In the rows, zero is written as 128.
Rotation paths and how fast each direction turns (degrees each step)
Each turn is a multiple of 5 degrees from 10 to 175, or 0.
Each row of a path follows its step; steps can be skipped.
Rotation 1:
step 0: [132 141 135 137 130 131 135 128 135 118 118 125 136 123 127 134 130 126
 132 126 131 126 130 138 136 139 128 126 128 120 134 123 130 127 134 126
 133 134 126 122 127 123 127 123 130 129 133 135]
step 1: [127 128 128 128 138 136 130 133 130 133 138 134 131 122 121 116 123 128
 129 128 132 114 122 127 131 131 134 137 130 133 130 122 131 129 120 133
 131 117 135 131 135 120 130 126 131 128 124 130]
step 3: [125 126 136 137 130 121 124 128 129 126 132 121 127 129 123 129 125 125
 137 138 129 126 137 129 136 130 135 121 119 136 132 127 133 127 131 132
 121 131 128 120 130 133 139 127 118 135 133 127]
step 4: [129 126 128 120 134 125 124 130 128 136 126 133 144 131 126 135 139 124
 129 133 135 127 119 125 132 127 134 132 128 125 135 122 133 137 128 129
 116 128 133 125 124 125 120 131 133 123 122 128]
step 10: [136 132 132 131 131 134 132 123 130 122 137 130 127 126 122 118 129 129
 122 134 126 122 126 125 126 124 130 134 138 117 125 129 135 125 118 122
 129 126 132 129 132 118 128 138 129 116 132 128]
step 11: [139 132 129 123 118 123 133 125 131 131 128 121 131 123 131 122 124 128
 131 114 125 127 129 129 133 128 122 123 120 123 119 131 133 127 130 138
 133 124 134 122 128 123 136 122 123 137 126 126]
step 14: [126 123 127 124 133 130 118 125 128 128 135 121 133 137 134 119 123 127
 136 124 132 135 139 127 133 125 127 125 129 123 125 123 130 129 116 126
 124 113 124 129 129 124 132 127 123 135 123 122]
step 15: [135 128 129 127 130 126 127 127 128 129 138 132 141 129 134 133 130 133
 131 128 133 138 126 127 129 135 136 129 124 129 133 136 120 130 134 131
 123 141 127 126 126 134 133 124 119 128 141 124]
Speeds:
[127 127 128 126 129 127 131 126 129 125 126 125 128 129 129 127 127 128
 127 126 129 126 130 127 128 130 129 125 127 127 125 125 126 128 129 127
 127 127 126 127 129 130 128 127 126 129 128 129] | 125
[128 133 130 127 126 128 129 129 128 129 127 128 127 126 127 125 131 130
 127 125 127 126 131 129 128 129 126 128 131 130 128 128 126 128 129 127
 129 128 128 130 127 130 129 130 129 125 128 128] | 35
[127 125 128 129 129 126 127 128 129 128 125 130 129 128 127 125 130 125
 126 127 130 126 129 131 130 127 128 129 126 126 129 128 128 130 129 129
 130 130 128 130 125 129 130 127 131 128 129 127] | 90
[126 127 127 125 127 129 127 129 125 131 128 129 128 127 131 126 126 129
 129 125 128 128 128 127 130 127 127 127 128 125 129 128 128 130 128 127
 129 128 132 131 128 128 128 128 124 129 127 128] | 115
[126 127 128 127 127 126 129 131 128 128 129 126 130 129 129 128 128 127
 127 128 124 130 127 126 126 127 127 131 129 128 129 129 126 129 127 125
 126 130 125 130 126 130 129 128 128 130 128 130] | 35
Rotation 2:
step 5: [140 136 132 129 137 123 125 134 128 128 139 118 126 127 128 125 130 123
 127 124 125 130 133 128 118 125 120 122 131 137 132 123 132 128 124 126
 132 134 119 120 129 125 137 134 124 124 117 133]
step 8: [136 132 132 120 129 123 126 132 135 120 127 122 140 132 123 119 121 132
 124 131 135 137 133 132 120 125 129 122 130 135 126 137 134 127 132 128
 130 131 129 129 129 127 136 142 121 127 123 123]
step 9: [132 125 123 129 136 127 129 124 132 136 139 126 125 137 141 127 133 124
 130 126 132 133 128 120 127 126 120 130 129 124 128 133 141 138 134 121
 125 127 124 125 125 118 136 133 124 117 127 131]
step 12: [136 129 126 127 138 123 130 120 128 122 129 119 128 128 130 133 135 127
 133 128 125 139 129 134 119 119 138 132 134 132 134 128 140 134 136 126
 131 132 130 120 127 123 135 128 119 119 125 125]
step 13: [136 126 125 123 131 131 123 133 126 135 133 129 130 132 123 125 126 128
 123 125 136 139 120 130 127 129 116 127 121 137 123 133 133 137 121 131
 131 134 128 128 129 122 139 139 125 130 117 131]
step 14: [130 130 138 133 136 125 129 129 137 129 136 126 124 123 133 129 125 129
 119 128 128 131 129 126 121 123 121 124 134 133 136 125 136 130 137 122
 121 136 112 119 132 126 129 133 122 119 130 128]
step 18: [139 125 135 128 133 129 125 133 126 130 138 132 121 140 135 122 135 127
 126 130 129 129 127 128 123 139 123 120 131 131 133 131 138 145 128 126
 132 138 124 130 123 124 131 130 126 122 126 129]
step 20: [127 124 128 126 136 128 133 127 128 131 132 126 129 130 126 123 121 128
 128 124 133 130 129 135 129 126 137 126 121 133 129 134 135 144 130 129
 124 133 129 125 134 121 133 127 117 112 117 137]
Speeds:
[128 132 126 129 129 128 128 129 127 127 127 129 131 126 129 128 129 125
 125 126 126 130 129 130 128 126 130 129 133 128 127 128 127 128 128 128
 130 128 126 129 129 128 126 128 128 128 125 126] | 155
[131 127 132 126 129 127 127 127 124 128 126 129 128 129 128 126 130 128
 131 126 129 129 128 129 130 129 129 128 128 128 131 129 127 128 126 128
 129 128 127 125 127 128 127 128 130 129 125 127] | 135
[127 126 129 130 128 129 129 127 127 127 132 131 128 128 128 129 127 125
 130 127 129 130 130 129 127 127 129 129 128 128 129 127 129 128 126 128
 129 131 132 128 127 126 127 124 126 127 129 129] | 135
